In the rows, zero is written as 128.
Each path below is one point turned by a fixed rotation once a step. After each direction that follows a path, write how fast that rotation turns it, in degrees per step (0 if it stays still).
Each turn is a multiple of 5 degrees from 10 to 175, or 0.
Each row of a path follows its step; steps can be skipped.
Path 1:
step 0: [134 135 130 118 120 140 123 121 129 130 120 127 129 136 125 126 126 120
 128 139 128 125 118 134 124 135 137 120 122 130 132 110 131 124 122 133
 119 120 126 135 130 126 123 124 120 133 129 131 120 135 133 128 133 135
 126 141 126 125 124 136 122 139 144 123 135 127 130 136 127 127]
step 1: [124 132 124 130 136 121 121 126 130 124 108 126 124 123 129 118 130 138
 129 131 125 128 125 128 131 132 121 123 139 126 122 118 124 128 123 135
 125 122 133 128 138 115 125 139 133 126 120 142 125 129 117 126 141 136
 130 125 127 127 120 130 132 133 137 122 135 124 127 125 133 144]
step 2: [121 130 131 122 125 132 119 124 131 134 123 121 130 130 133 118 119 131
 120 136 121 131 117 123 134 130 132 126 124 120 127 133 140 138 115 122
 123 125 120 128 135 122 132 125 132 137 123 118 129 129 126 111 130 138
 132 133 130 126 123 123 114 124 130 117 132 120 132 117 132 130]
step 5: [130 125 138 132 119 129 123 132 134 131 133 124 118 133 123 123 120 131
 134 123 119 136 111 133 128 127 134 116 135 118 135 125 136 132 122 120
 123 127 131 137 127 131 138 122 139 129 120 135 126 132 127 112 128 130
 135 130 134 117 120 124 117 133 131 125 124 131 121 125 122 123]
step 6: [130 134 128 124 126 135 116 139 123 130 120 129 123 138 122 124 131 121
 125 121 119 129 122 137 137 144 129 131 128 127 126 127 124 118 125 120
 123 122 127 134 133 118 135 132 130 129 128 141 125 122 140 136 133 136
 122 122 134 111 121 128 138 120 132 128 128 123 127 120 121 124]
step 12: [124 129 124 121 130 131 114 128 134 136 120 135 127 131 116 122 128 129
 118 121 129 126 124 128 118 127 137 130 108 125 128 131 132 126 131 133
 127 121 126 125 124 134 145 143 139 136 141 135 128 128 129 122 128 131
 127 140 135 119 131 133 130 129 121 124 131 129 124 126 128 133]
step 21: [127 127 127 130 137 129 118 123 113 125 133 126 126 131 116 123 110 126
 125 124 119 139 127 130 125 127 127 125 117 123 134 121 136 126 127 126
 132 130 131 135 128 124 138 126 138 133 124 132 121 120 135 114 130 127
 129 135 136 108 135 129 124 129 131 130 138 132 123 131 132 122]
step 22: [126 130 128 126 122 123 131 133 137 125 136 114 115 131 118 122 132 133
 121 128 131 136 127 134 131 136 133 121 125 131 128 138 120 126 125 138
 126 128 128 137 132 124 128 136 131 120 129 144 126 120 133 128 128 137
 131 137 128 107 129 128 137 122 139 126 126 121 123 129 120 127]
[124 127 130 126 129 128 130 127 127 128 125 128 129 126 129 128 129 128
 128 129 127 125 129 127 128 129 126 130 129 127 126 129 131 126 124 129
 124 127 126 129 128 130 128 128 128 124 128 129 128 130 130 125 126 127
 129 128 128 128 129 129 128 130 125 127 130 126 129 130 129 129] : 45
[127 127 128 127 130 126 128 125 128 125 125 127 131 126 131 130 128 126
 128 127 126 131 127 127 129 126 130 127 127 128 128 128 130 129 128 129
 127 127 130 130 125 126 129 128 131 130 128 127 130 126 126 128 128 127
 127 126 129 127 128 127 128 127 127 132 130 129 128 128 126 131] : 130
[130 129 127 130 127 130 128 126 127 127 128 129 126 130 128 128 129 127
 131 124 126 128 126 130 126 125 128 130 127 130 128 126 128 127 126 130
 127 127 130 131 129 126 131 125 128 125 126 128 129 128 128 127 130 127
 129 127 128 128 128 129 130 128 129 126 127 127 131 131 130 127] : 70
